One vector is turned by the same rotation once a tick. Each row is the vector after some number of ticks, and that number follows the row.
The counts run from 0 to 342.
-.02; -.04; -.01; .02; .01; -.08; -.30; -.04; .09; .11; .01; .01; .36; .07; .21; .09; .06; -.05; .08; .26; -.16; .03; .02; -.09; .00; -.08; -.02; .09; -.27; -.17; .10; -.03; .11; .15; -.06; .06; -.17; .02
191
.02; .00; .01; -.12; -.22; .12; -.21; -.02; -.04; .11; .04; .11; .03; .30; .11; .20; .18; -.10; .02; .00; -.01; .03; -.17; -.12; .13; .11; .10; .18; -.18; -.19; -.13; -.23; -.06; -.15; -.02; -.09; .01; .00
127
.22; -.07; -.05; .09; -.19; .02; .06; .00; -.11; -.13; -.13; .16; .29; -.04; -.10; .01; .04; -.03; -.06; .24; .14; -.11; -.14; -.19; .14; -.02; .09; .05; -.13; -.05; -.05; -.17; -.12; -.02; .03; -.03; .03; -.40
229
.02; -.08; -.08; .07; -.04; -.11; -.36; .00; -.09; -.27; -.04; .09; .11; .13; -.17; .16; .13; .01; -.16; .13; .05; .02; .17; -.22; .19; -.04; .07; .09; -.18; .07; -.09; -.05; -.04; .17; -.12; -.04; -.03; .23
302
-.14; -.10; -.17; -.16; .08; .13; -.12; .00; .17; -.17; -.02; -.04; .24; .00; -.07; .05; -.20; .07; -.14; .15; .05; -.01; -.12; -.28; .25; -.08; .11; .09; -.20; -.14; .03; .20; -.14; .28; -.15; .04; -.04; .04
237
-.10; -.23; .11; -.01; -.07; .08; -.18; .09; .13; .15; -.11; .17; -.12; -.07; .04; .01; -.06; .18; -.14; -.11; -.05; -.04; .19; -.06; .31; -.02; -.13; .04; -.23; -.14; .17; .13; -.05; .06; -.08; -.14; -.11; .15
23
-.06; .02; -.05; .09; -.13; -.17; -.37; -.12; -.07; -.07; -.24; .07; .20; .17; -.13; .12; -.05; -.14; -.26; .12; -.13; -.08; -.02; -.01; .13; -.03; .01; .34; -.04; -.22; .04; .09; .02; -.13; -.20; -.14; .23; -.02
136
.31; -.10; -.03; .01; -.21; -.01; .19; .17; -.16; -.03; -.20; .16; .14; .00; -.10; .01; .10; .08; -.15; .15; .14; -.05; .02; -.11; .21; -.18; .00; .07; -.05; -.12; -.07; -.13; -.06; -.20; .03; -.20; .03; -.29
230
-.03; -.28; .05; .11; .02; .07; -.11; .01; .17; .11; -.22; .13; .05; -.19; -.12; .15; -.10; .19; .12; .04; -.02; -.06; .17; -.19; .17; -.08; -.03; .13; -.25; -.24; .20; .10; -.05; .21; -.08; -.19; -.18; .04
22
.10; -.12; .00; .12; -.06; -.03; -.17; -.06; -.07; .10; -.14; .15; -.21; .11; -.08; .14; .23; .08; .07; .07; .09; .11; .36; .06; .23; -.20; -.14; .09; -.02; -.15; .02; -.12; .08; -.05; -.23; -.10; -.04; -.12
119
.19; .01; .17; .15; -.11; -.04; -.12; -.03; -.13; .12; .09; .18; .03; .04; -.06; -.17; -.16; -.02; -.20; .17; -.04; .05; -.16; -.13; .20; -.04; -.20; .21; -.24; -.19; .10; .11; -.11; .07; -.10; -.08; .09; -.21
164
.08; .02; .11; -.11; -.08; -.08; -.16; .01; .03; .46; -.19; .19; .08; .05; .11; .05; .06; -.04; .07; .03; -.02; -.04; .11; .01; .14; -.04; -.08; .14; -.23; -.28; .13; .05; .09; -.16; -.05; -.14; -.13; -.07
193
.22; -.15; -.10; .06; -.01; .08; -.05; -.08; .02; -.19; .08; .06; -.02; .03; .06; .03; .01; .02; -.16; .09; -.12; .00; -.11; -.16; .21; -.07; -.03; .23; -.16; -.36; -.30; -.03; .10; .15; .03; -.02; .07; -.08
173
.06; -.13; .03; .01; .06; -.11; -.20; .07; -.10; -.01; -.10; -.06; -.04; .05; -.27; .01; .12; .26; -.25; -.06; -.04; .07; .23; -.02; .25; -.19; -.04; .10; -.24; .03; .10; .16; -.01; -.02; -.24; -.19; .18; .20
148
.19; -.03; .00; .09; -.12; .10; .06; .04; -.06; .18; -.14; .00; .13; .10; -.30; .16; .00; .02; .05; .02; .19; -.13; -.15; -.26; .27; .22; .02; .05; -.17; -.04; .20; .08; -.29; .00; -.10; .05; .07; -.16
225
.21; -.05; -.01; -.03; -.07; .13; -.08; .09; -.06; -.14; .13; .19; -.10; .09; .07; -.01; .19; .02; -.21; .07; -.01; .11; -.03; -.29; .07; -.17; -.19; .06; -.32; -.23; -.20; .00; .05; .29; -.12; .04; .02; -.02
330
.01; -.16; -.09; -.19; -.13; -.03; -.15; .26; .12; .17; .05; .05; .31; .12; .07; .20; .16; -.06; .09; .09; .10; -.05; .08; -.14; .27; .00; .10; -.24; -.33; .11; -.10; -.03; .06; -.11; -.16; -.07; -.03; -.02
130
.01; -.01; .08; -.09; -.02; .04; -.06; -.10; -.22; .12; -.14; .00; .00; .09; -.09; -.04; .10; .24; -.36; -.07; .04; .13; -.06; .07; .13; -.20; .07; .10; -.23; -.11; .32; -.09; -.24; -.17; -.06; -.10; .06; .06
152
.08; -.14; -.13; .16; -.04; .13; -.20; -.08; -.09; -.13; .02; -.16; .22; .21; -.15; .12; .19; -.07; -.05; .19; -.12; .22; .04; -.10; .06; -.09; .01; .20; .00; -.09; -.11; -.25; -.11; .10; -.28; -.07; .20; .05
62
-.06; -.22; -.21; .13; .01; -.01; -.13; .06; .07; -.01; -.23; .03; .20; .09; .02; .32; .05; .01; -.30; .03; -.01; -.17; -.08; .15; .05; -.01; .08; -.24; -.17; -.18; .09; -.09; .16; -.15; .08; .19; .07; .03
199
.27; -.21; -.03; -.02; -.10; -.09; .00; .07; .06; .09; -.09; .18; -.20; .20; .00; .18; .15; .19; -.16; -.03; .04; .04; .13; -.02; .23; -.06; .09; .11; -.22; -.18; -.05; -.20; .14; .11; .08; .14; -.20; .03
115
-.04; -.08; -.13; -.24; -.07; .01; -.06; .13; .12; -.01; -.03; .01; -.14; .18; -.16; .12; .04; .20; -.11; .00; .28; .02; .03; .06; .25; -.17; .08; -.08; -.34; .05; -.03; -.07; -.02; -.09; -.15; .07; .05; -.27
56
.03; -.26; .01; .18; .02; -.04; -.13; -.10; -.03; .18; -.11; -.08; -.03; .21; .00; .13; .15; .15; -.15; .12; -.09; .25; .06; .21; .14; -.24; .02; .12; .01; -.18; .24; -.29; -.01; -.02; -.08; .02; .01; .01
277
-.04; -.21; .08; .10; -.08; .03; -.31; -.03; -.05; -.05; .06; .14; .09; -.08; .04; -.17; .00; .26; -.16; .11; -.08; .05; -.04; -.13; -.01; -.17; -.22; -.01; -.39; .08; -.04; -.08; .00; -.02; -.05; -.30; .08; -.08
89
.21; -.20; -.14; .09; .04; .16; -.02; -.05; .00; -.09; -.24; .15; .21; -.16; .03; .09; .21; .05; .00; .22; .01; -.03; .00; -.20; .07; -.09; -.01; -.10; -.06; -.41; -.07; -.02; .03; .10; .16; -.03; -.22; -.06
17
.18; .15; -.11; .08; -.06; -.24; -.24; -.11; -.14; .05; -.11; .06; .24; .19; -.04; .21; .27; -.17; .05; .20; .02; -.12; .20; -.07; .15; -.10; .10; .14; -.18; -.17; -.02; -.01; .12; -.01; -.09; -.02; -.04; -.03
132
.13; -.05; -.05; .04; -.06; .26; -.10; -.01; -.10; .04; -.17; -.21; .28; .06; -.11; .04; .19; -.01; .12; .19; .02; .18; .08; -.20; .05; -.11; .09; .17; -.07; -.15; .06; -.18; -.27; .09; -.26; -.09; .14; .01
63
-.03; -.06; .00; -.02; .07; -.22; -.27; .01; .06; .33; -.15; .20; .07; .12; -.06; .17; .02; -.05; -.12; -.08; .02; .11; .08; .05; .17; .02; -.07; .00; -.14; -.27; .20; .17; .23; -.19; -.05; .06; -.20; .00
194
.02; .00; .01; -.15; -.05; .03; -.16; .03; -.10; .17; .19; .19; .11; .06; .17; .04; .11; .02; -.23; -.06; .06; .01; -.15; -.09; .17; .03; -.14; -.22; -.50; -.11; .04; .09; .10; -.08; .03; .01; -.09; -.08
255
.21; -.04; .08; -.02; -.20; .09; -.06; -.01; -.17; -.01; -.20; .09; .18; -.04; .00; -.09; .06; .06; -.20; .20; -.05; -.07; .04; -.21; .11; -.25; -.04; .19; -.03; -.31; -.01; -.01; -.07; -.11; .13; -.34; .01; -.08
77
-.04; -.09; -.06; .12; -.08; .00; -.18; -.09; -.09; .02; -.41; .00; .33; .03; -.19; .22; -.03; -.10; -.14; .10; -.10; -.09; .07; -.15; .02; .07; .16; .31; .06; -.25; .22; .01; -.08; -.04; -.09; -.07; .09; -.05
137
.17; -.10; .04; -.12; -.08; .21; .02; .14; -.04; .28; -.13; -.19; .19; .16; .01; -.03; .13; .02; -.01; .16; -.02; .23; .09; -.11; .19; -.16; .10; .12; -.13; -.11; .13; -.12; -.27; -.07; -.17; -.14; .08; .06
64
-.08; -.16; -.10; .11; .06; .08; -.17; -.06; .14; .06; .00; -.07; .31; .02; .12; .28; .11; -.09; .16; .19; -.10; .01; -.03; -.06; -.15; -.05; -.19; -.07; -.28; -.20; -.09; .11; -.01; .20; -.22; -.11; .11; .10
34
.06; -.24; .06; -.16; -.03; .02; -.02; .37; .23; .18; -.24; .07; .05; .18; -.02; .12; -.04; .11; -.13; .01; .01; .14; .02; -.14; .02; -.13; .08; .11; -.17; -.07; .15; .03; -.04; .14; -.24; .03; .14; .02
51
.27; -.28; -.06; .22; .11; .07; -.04; -.06; .06; -.10; -.07; .03; .10; -.11; -.04; .11; .03; .13; -.08; .03; -.15; -.01; .00; -.23; .11; -.05; -.03; .27; -.08; -.31; -.16; -.09; .08; .30; .08; -.03; -.05; -.01
174
.17; -.19; -.21; .06; .11; .23; .11; -.13; -.03; -.01; -.19; .08; .13; -.13; -.14; .14; .08; .05; -.22; .02; .14; .02; -.14; .01; .10; -.08; .04; -.06; .01; -.43; -.02; -.04; .03; .01; .07; .11; -.07; -.24
170
.20; -.09; -.01; -.04; -.16; .03; .07; .12; -.10; .18; -.06; .07; .01; .17; -.18; .06; .03; .07; -.15; -.07; .16; -.08; -.11; -.08; .43; .15; .07; -.02; -.16; -.03; .15; -.03; -.20; -.17; -.09; .04; .04; -.12
226
.28; -.14; -.18; -.02; .15; .03; .01; -.01; -.13; .01; .02; .01; .21; .06; -.10; .12; .35; .16; -.17; -.24; .02; .24; -.14; .00; .07; -.07; -.06; -.08; -.12; -.18; -.07; -.01; -.03; -.10; -.12; .00; .07; .02
157
.06; -.24; -.03; -.05; -.22; .15; -.22; .04; -.05; -.07; .07; .23; .06; .09; .08; -.07; .10; -.03; -.34; .12; .00; .02; -.18; -.13; .26; -.05; -.15; -.21; -.07; -.21; -.19; -.02; .09; -.11; .10; -.08; .00; -.09
15
.01; -.17; .03; .08; -.19; -.01; -.26; -.01; -.08; -.06; .01; .06; -.10; .28; -.11; .13; .23; .14; -.22; .07; .07; .09; -.15; .01; .06; .02; -.06; .03; -.20; .06; -.11; -.29; -.08; -.10; -.14; -.07; .26; -.04
214
-.08; -.07; .02; -.08; -.12; -.04; -.11; .01; -.13; .04; -.15; .09; .07; .08; -.04; .02; .11; .24; -.25; .11; .04; .12; .21; .07; .27; -.28; .05; .10; -.20; .03; .20; -.04; -.12; -.17; -.13; -.23; -.07; -.02
305
-.03; -.05; -.15; -.30; -.07; -.08; -.15; -.04; .16; -.16; -.09; .11; .06; .23; .00; .19; .01; .09; -.17; .07; -.03; .01; -.14; -.06; .23; -.10; .17; .15; -.12; -.29; -.25; .06; -.09; -.10; .05; -.03; .08; .12
297
